In the rows, 128 means zero.
The same turns and mirrors carry the whole set onto itself and the rows of a family onto each other. Which other rows belong to the same family as each row named below? List them in the order they appear above.
These 16 rows form 4 families of 4 rows each.
P: [125 141 126 116 145 150 125 128 156  89 126]
X: [135 144 122 120 156 143 136 159 145 106 129]
N: [156 130 143 153 127 149 130 154 139 137 147]
A: [119 130 141 117 106 131  91 121 143 152 155]
M: [111 121 130 122 144 118  86 125 123 114 119]
C: [133 128 159 145 114 116 105 123 117 138 144]
W: [ 96 129 127 109 128 123  85 142 152 125 125]
B: [125 125 161 128 132 110 104 122 122 139 162]
Z: [124 145 133 137 146 137 136 162 163 108 122]
G: [147 139 131 133 135 151 131 134 168 136 166]
L: [121 128 121 114 134 164 108 155 159 107 123]
H: [ 99 137 141 113 155 108 113 135 135 118 123]
Q: [144 129 135 122 111 172 114 135 151 133 154]
J: [133 119 134 138 134 121  92 132 135 161 158]
V: [161 131 141 136 133 147 127 146 133 127 169]
D: [101 143 150 128 133 104 112 130 141 110 119]

Same family as N: C, Z, D
Same family as X: B, H, V
Same family as A: W, L, Q

The same turns and mirrors carry the whole set onto itself and the rows of a family onto each other. Which other rows belong to the same family as each row named below? List them in the order they appear above.
These 32 rows form 4 families of 8 rows each.
Giki: [140 154  94  95 189 144 174 103 134 110 149 173 144 148 138 157 147  98
 150 116 138 127 145 138 150 136 100 130 101 111]
kuzuk: [119 106 102 102 176 140 117 118 105 105 118 146 111 148 146 132 155 101
 157 143 130 107 158 126 121 117 130 122 117 135]
rofaf: [128 122 139  86 151 135 141 122 138 111  88 152 149 148 120 134 131 123
 171 145 176 117 158 136 139  88 103 157 123 127]
faf: [132 125 138 126 185 185 141 123 104  90 113 177 150 142 152 139 126 124
 145 145 148 137 131 147 129 115 115 167 135 117]
Gevim: [164 108 100  99 141 143 168 122 115 120 140 184 133 167 102 115 152 144
 145 140 147 118 129 122 137 122 124 170 141 111]
Bevi: [163 119 115  87 149 148 151 112 126 114 141 175 123 151 101 105 135 141
 165 109 144 115 126  93 159 126 129 152 129 106]
sis: [142 116 114 113 165 162 129 131  97 122 136 167 129 125 163 134 121 145
 159 120 148  99 133 120 152 103  94 176 114 155]
muru: [144 126 126 109 152 121 155 145 133 113 101 160 147 159 131 121 125 120
 153 157 167  99 171 128 147 116 118 176 135 133]
volu: [147 152 120  71 155 134 139 116 109 133 117 169 152 128 120 140 131 105
 132  85 152  93 129 133 166  99 113 156 116 130]
pife: [148 102 117  98 166 162 134  98 117 128 147 166 125 130 162 124 131 154
 158  99 155 102 135 117 152  97  86 153 108 112]
fevab: [139 118 106 123 146 131 147 114 104 120 151 180 136 132 117 133 132 109
 122 115 147 121 162 131 183 122 134 121 130  91]
nas: [153 126 110 106 165 132 129 104 112 113 132 134 118 135 157 144 155 111
 177 127 134 122 155 150 130  94 126 121 127 134]
zigug: [130 128 140  93 144 131 142 152 120 117 105 159 139 163 113 125 130 133
 155 159 153 111 150 150 156 122 121 175 133 102]
mus: [143 131  99  99 185 147 160  90 124 130 149 153 139 151 155 169 133 109
 171 123 150 132 145 123 146 120 102 135  90 113]
vul: [134 109  95 103 179 159 132 126 115 112 146 149 135 134 151 131 128 133
 142 102 149 106 108 118 118  94  82 152 118 139]
gis: [ 97 106 119 107 142 152 151 131 101 116 130 182 124 135 118 124 139 114
 119 135 132 123 165 158 155 114 134 133 129 112]
naf: [144 142 125  77 169 139 129 102  93 142 107 154 149 132 136 149 122 106
 153 105 163 103 155 137 160  87 132 156 116 131]
sig: [126 140 158  85 151 131 148 146 114 115 115 147 145 165 130 125 131 127
 159 141 155  90 139 137 133 114  97 173 141 122]
Genog: [125  97 107 104 178 170 127 131 106 117 120 147 133 132 148 134 115 156
 159 122 153 107 132 127 124  84 101 166 121 135]
rok: [151 151 104 123 175 146 157 123 135 126 163 151 134 139 132 164 133 119
 165 126 139 145 142 118 145 126 110 140  93 129]
nipa: [131 131 120 114 150 134 157 127 103  96 138 177 143 130 105 119 136 119
 126 113 140  99 176 138 164 118 128 122 154 107]
gogu: [127 126 145 122 184 180 139 130 121  98 114 164 141 155 143 131 130 124
 136 134 130 117 129 114 132 145 127 159 122  86]
Kugep: [122 123 117 138 181 161 139 122 118 115 130 188 146 157 130 147 134 132
 138 141 134 131 118 127 137 138 112 161 135  76]
vik: [152 132 109  98 155 162 183 136 123 104 142 158 139 155 100 116 150 152
 157 123 137 105 120 110 148 117  98 143 121 103]
zele: [113 134 108 137 158 133 163 126 124 133 143 186 130 140 130 117 127 114
 126 117 128 120 169 137 166 111 140 136 134 106]
Kimig: [103 128 129 132 190 156 143 117 116  97 133 180 152 150 141 147 133 126
 142 129 132 110 141 130 113 133  98 146 149  98]
peda: [129 108 101 102 189 138 127 126 107  92 127 150 119 155 147 124 139 109
 156 154 147 127 173 162 131 115 134 132 134 123]
tomo: [155 126 116 107 166 149 152 114 134 120 155 157 140 150 125 171 146 117
 131 129 149 138 151 126 138 154 111 142  92  92]
tet: [169 120 109  99 142 149 168 118 107 131 146 151 133 156 110 122 142 141
 163 119 153 113 113  97 165 104 113 145 111 101]
dek: [130 153 126  78 180 140 121 101 105 136 114 178 141 146 118 130 139  95
 148 111 169 115 148 111 167  96 120 143 100 132]
valu: [153 155 127 108 169 136 142 107 104 159 131 168 151 151 126 133 149 111
 121 103 165 112 148 128 164  85 121 146 107 101]
setif: [133 124 113  84 178 121 133 122 110  94 146 139 124 154 153 122 139  89
 148 130 158 111 165 151 130 112 111 124 130 140]

Same family as gogu: kuzuk, Bevi, sis, muru, rok, zele, dek
Same family as vul: Giki, volu, sig, nipa, vik, Kimig, setif
Same family as zigug: fevab, mus, naf, Genog, Kugep, peda, tet

The same turns and mirrors carry the whole set onto itself and the rows of a family onto each other. Which other rows belong to the same family as each row named below? List them in the order they appear above.
These 15 rows form 5 families of 3 rows each.
sevi: [126 119 135 170 144 113 110 125  81 121 147 147  94 133 104]
Zuf: [129 120 138 170 142 113 108 124  89 113 150 141  85 125 113]
Sunop: [127 126 145 128 127 120 140 153 125 156 143 148 141  96  88]
pek: [137 168 132 145 133  82 157 138 107 122 159  97 108 119 106]
nadu: [143 129 132 118 131 135 141 145 114 156 135 138 126  98  82]
notu: [140 173 136 139 129  93 157 140 107 124 152  96 115 113 116]
roluk: [125 119 136 174 137 112 110 118  89 118 145 152  93 126 108]
Rizu: [138 130 144 127 121 125 142 144 119 155 145 147 140  91  85]
rubat: [133 177 117 137 136  98 155 137 118 123 150 109  98 118 123]
sol: [128 126 135 159 149 120 106 120 101 112 143 147  89 137  97]
lagof: [133 173 131 147 127  92 162 135 104 123 159 101 105 116 115]
pim: [132 174 129 143 134  89 157 140 107 121 167 103 111 117 113]
dokem: [136 127 138 122 126 125 136 149 114 153 143 149 143  95  90]
muzen: [128 113 129 171 136 114 107 131  88 121 147 147  88 123 106]
Pago: [136 123 149 129 131 130 132 147 117 162 142 150 136  95  89]

Same family as Pago: Zuf, notu
Same family as muzen: Sunop, pek
Same family as sevi: pim, dokem
Same family as lagof: roluk, Rizu

The same turns and mirrors carry the whole set onto itself and the rows of a family onto each other. Which other rows belong to the same family as each row named below? List them in the order they appear above.
These 20 rows form 5 families of 4 rows each.
mubor: [135 130 123 130 173 151 167 140 155 151 125 134  77 139 119  93 120 109
 121 139 131 121 153]
gak: [175 107 122 124 139 157 159 138 113 178 140 124 120 110 126 115 149 154
 143 147 144 108 138]
Dedav: [141 135 118 126 161 149 153 137 148 111 115 138  92 144 143 127 126  97
 123 113 149 114 129]
Bazuk: [164 133  96 108 120 165 152 104 140 148 125 124  89 132 140 165 148 127
 143 121 155 134 130]
Kule: [132 104 132 115 161 143 152 123 129 129 130 151  70 151 138 118 131  92
 107 140 143 113 130]
nog: [162 105 104 121 150 182 167 112 158 139 143 129  92 119 163 130 148 125
 144 124 159 126 105]
Vola: [159 107 106 125 161 178 183 122 157 139 139 132  72 137 152 153 139 111
 125 111 147 126 135]
Nef: [142 109 129 134 150 157 146 134 130 192 145 144 117 114 123 130 155 157
 146 163 134 136 158]
poga: [164 110 116 127 141 179 177 120 142 138 154 123 103 125 170 131 143 137
 125 111 142 116 117]
tiv: [123 100 127 126 128 151 121 111 122 161 136 154 105 129 119  97 136 112
 146 146 132 158 139]
Sedi: [120 126 129 114 128 157 131 110 114 167 125 161 108  93 115 118 140 138
 143 156 126 136 133]
furar: [147 104 137 120 159 146 166 145 129 182 132 129 115 106 129 108 151 161
 136 147 150 117 135]
Kaz: [118 108 121 117 122 149 148 133 122 149 128 156  94 108  92 128 146 106
 130 157 123 154 144]
tanad: [129 142 147 155 147 161 169 131 123 176 131 136 109 128 129 129 132 156
 123 138 147 106 150]
zezoz: [129 109 120 126 116 166 126 126 116 160 124 171  92 103 108 144 145 107
 141 149 135 146 145]
dus: [115 123 117 135 154 159 154 133 146 110 141 162  96 150 124 128 149  89
 119 140 138 122 143]
Dum: [145 138 115 121 139 174 169 137 134 190 140 138 123 104 125 130 174 150
 123 147 141 112 144]
fela: [118 129 131 127 155 160 152 148 149 134 135 159  99 160 128 134 136  94
 107 118 131 115 147]
gule: [134 112 111 111 134 151 126 103 139 137 142 160  75 104 145 127 153 132
 144 160 136 155 151]
gata: [168 129 112 143 134 174 174 150 155 135 140 135  88 118 142 151 152 137
 131 110 159 131 122]

Same family as tiv: Kule, Dum, gata
Same family as fela: nog, furar, zezoz
Same family as Dedav: Vola, Nef, Sedi

The same turns and mirrors carry the whole set onto itself and the rows of a family onto each other. Which other rows belong to the same family as each row named below? List them in the order they appear above.
These 30 rows form 5 families of 6 rows each.
Bez: [ 97 119 143 135 152 162 104 141 108 153 116 102 112 118 122 120 156 111
 151 109 130 126 116 142 145 148]
lovip: [ 87  96 146 111 122 157 112 165 149 130 131 100  97 108 125 151 147 128
 137  98 123 122 128 161 114 122]
zevol: [107  88 110 124 138 126 159 178 137 129 159 102 107 118 147 151 150 133
 117 112 106  99 111 163 107 137]
Ket: [122 140  98 162 123 133 152 118 134 127 156 125 105  97 160 103 153 109
 123 117 105 140 136 135 119 153]
dev: [124 103  79 138 115 133 134 138 162 122 168 107 114 112 139 124 150 119
 109 104 113 115 166 160 115 166]
kireb: [102 107 122 144 108 136 140 148 144 156 153 104 106 108 158 132 155 115
 135  93 108 137 124 179  89 125]
malo: [125 126  87 159 140 120 139 159 129 114 164 116 106 121 139 121 142 115
 109 131 126 101 121 123 134 180]
kozi: [129 134  85 134 129 143 132 127 145 120 162 120 118 116 131 106 152 101
 124 119 127 123 161 127 137 182]
sutoz: [112 144 122 122 140 164 119 135 130 124 141 125 112 119 121 114 152  93
 144 124 136 130 138 111 149 168]
sabid: [ 95 144 148 160 122 147 106 144 124 141 132 119  92 108 139 118 145 101
 149 109 132 143 107 132 119 137]
nulu: [112 155 124 167 125 142 127 126 126 127 142 129  96 100 147 104 146 104
 135 120 123 144 120 120 131 152]
Lupib: [100 126 137 131 143 144 122 184 116 144 145 108 111 136 124 139 148 101
 145 122 142 109  94 130 125 156]
kur: [ 89 120 146 148 111 143 113 154 135 155 138 106  96 111 146 133 150 110
 148  97 124 141 108 162 100 124]
gug: [100  85 109 127 114 137 126 156 164 125 154  97 102 107 135 144 147 135
 116  92 111 115 149 177 105 136]
raden: [ 98 101 135 116 140 139 142 187 125 144 148 101 108 131 135 153 150 117
 137 111 122 105  97 155 112 137]
nen: [ 91 126 154 111 136 168 108 154 133 128 127 117 102 114 117 134 148 109
 153 112 134 128 122 127 136 137]
nonu: [117 134 114 151 152 151 107 126 111 140 128 108 114 119 126 101 157 105
 140 117 131 126 132 128 150 174]
zilub: [114 105  81 124 120 122 147 153 165 128 142 126 108 120 151 152 128 112
  99 118 111 112 159 155 113 140]
Gud: [120 129  74 133 128 124 139 142 155 122 141 136 109 124 146 135 126 100
 101 132 123 115 159 131 131 162]
reze: [ 88 114 132 106 127 144 118 174 149 148 117 123 102 131 133 165 129  99
 131 117 133 120 126 148 115 125]
muduv: [117 115  97 149 112 127 158 129 142 142 161 115 108 101 167 120 157 116
 123 104  98 138 138 167  98 138]
Kan: [102  79 110 139 136 138 128 144 138 144 132  88 107 105 141 135 157 144
 121  94 100 116 135 185 117 131]
ruf: [121 104  85 146 138 117 160 163 139 113 168 108 108 113 148 134 144 132
 101 121 107  99 125 148 119 159]
venu: [ 96 138 127 118 135 146 110 164 140 141 117 133 104 134 127 149 126  87
 134 129 144 123 131 122 133 145]
Dake: [121  93  82 154 138 130 133 126 139 131 148  95 112 104 144 115 156 137
 108 101 103 115 150 171 128 157]
Nakur: [ 97  97 107 109 121 132 138 168 161 141 128 120 104 124 146 167 129 112
 114 113 116 114 144 164 106 124]
ginap: [127 120  84 161 146 136 122 117 127 131 145 105 115 111 136 100 155 119
 118 114 117 119 149 144 145 179]
fuga: [113 147  99 131 134 137 121 148 144 128 128 138 107 129 135 134 125  85
 119 136 141 120 146 112 140 164]
namu: [116 139 114 150 143 134 121 169 116 129 153 114 108 133 126 123 142  99
 131 130 142 108 106 116 137 179]
Gevo: [ 91  92 141 127 145 155 112 150 122 152 121  91 107 111 128 137 157 131
 143  96 115 121 118 169 127 128]

Same family as Gevo: Bez, nonu, Kan, Dake, ginap
Same family as kozi: lovip, dev, sutoz, gug, nen
Same family as nulu: Ket, kireb, sabid, kur, muduv
Same family as raden: zevol, malo, Lupib, ruf, namu

The same turns and mirrors carry the whole set onto itself and the rows of a family onto each other. Which other rows belong to the same family as each row named below? List them in the order they appear above.
These 20 rows form 5 families of 4 rows each.
pimak: [117  97 153 139 132 118 138 116 104 136 136 129 119 115 135 131 149 131
 100 125 114 139 137 142 141 131 156 106 148 104 133 108  93 113 105 143]
gogi: [120  96 155 142 136 119 144 128  96 140 127 125 129 118 135 135 147 131
 103 127 109 138 139 142 144 130 155 114 150 105 138 107 102 118  95 136]
Kero: [ 84 111 138 153 141 117 142 150 130 143 114 143 133  88 121 119 114 137
 143 140 116 107 126 123 143 112 121 101  76 100 128 113 128 126 139 146]
razi: [126 134 143 138 131  92 158 119 136 126 153 160 134 127 132  96 127  86
 137 111 113 123  95 127 143 129 123 135 120 116 130 117 178 154 146 121]
Gul: [ 77 114 137 150 139 117 152 155 125 138 118 148 138  92 128 113 111 137
 140 136 123 113 125 122 143 115 117 102  78 105 131 103 117 129 147 141]
bakol: [128 119 129 125 122 102 149  92 147 113 117 118 152 154  82 124 132 139
  99 121 132 154 124 153 124 133 110 144 114 104 118 134 134 143 124 131]
Ludo: [123 129 138 143 138  93 168 112 137 128 154 153 129 128 128  91 137  82
 136 113 123 120 101 128 145 131 122 129 123 111 127 111 176 156 144 114]
Zula: [ 75 112 139 152 132 120 150 152 126 135 112 147 143  96 124 128 115 131
 140 142 116 113 129 121 143 107 116 103  78 106 126 113 122 125 139 151]
zure: [130 116 130 131 114 108 150  93 138 112 116 122 160 153  83 119 129 145
 103 121 137 150 115 144 126 145 111 146 114  96 119 135 138 145 125 122]
lavib: [ 79 113 136 148 131 119 148 149 121 146 113 150 139  98 120 118 116 140
 144 138 113 105 125 119 155 118 119 101  80 102 127 107 124 130 143 151]
Zizo: [126 126 142 147 135  92 162 114 132 133 149 155 129 121 129  93 138  78
 136 105 131 119 114 124 148 133 126 137 117 112 134 115 174 160 141 119]
Tume: [127 118 127 132 116  99 151  87 140 111 120 119 155 146  84 115 133 137
 106 124 144 159 119 153 127 142 106 140 116  94 119 136 126 147 126 128]
Kifi: [121 100 151 137 127 124 147 116 109 146 126 128 132 113 137 131 150 132
  98 125 113 133 141 147 143 135 163 114 149 101 128 105 100 117 102 136]
Vuz: [122 114 129 128 116 102 158  92 150 114 112 131 149 148  90 114 126 144
 104 115 136 159 115 155 121 141 109 147 114 100 126 140 125 128 136 126]
bises: [119  94 150 134 129 121 146 125 100 138 132 130 133 124 132 132 147 133
  98 127 114 137 143 133 146 132 159 108 153  98 134 107 101 110 108 137]
Rirar: [126 131 142 146 136  92 161 117 138 119 157 148 131 123 132  94 128  79
 138 110 120 130  98 124 134 120 122 128 117 106 128 118 177 149 142 120]
fik: [127 102 147 149 137 112 141 127  96 142 132 120 131 120 130 135 145 131
 105 140 106 137 138 141 145 137 161 109 153 105 130 105 104 126 103 133]
piz: [125 124 137 149 139  91 167 123 134 125 154 160 132 125 125  99 131  86
 140 118 118 127  97 121 139 121 118 131 124 109 137 113 178 160 141 124]
Buv: [127 121 127 132 118 107 151  89 150 112 117 129 149 148  85 117 129 149
 102 118 136 155 118 154 124 141 105 139 116 101 117 133 131 144 134 121]
kol: [ 74 117 144 138 136 123 145 157 135 136 120 151 143  96 119 128 114 133
 136 147 119 118 124 122 142 108 114  95  83 101 120 108 127 127 140 149]

Same family as gogi: Ludo, Zula, Buv
Same family as Gul: bakol, Kifi, piz
Same family as razi: Kero, Tume, bises
Same family as Rirar: pimak, zure, lavib

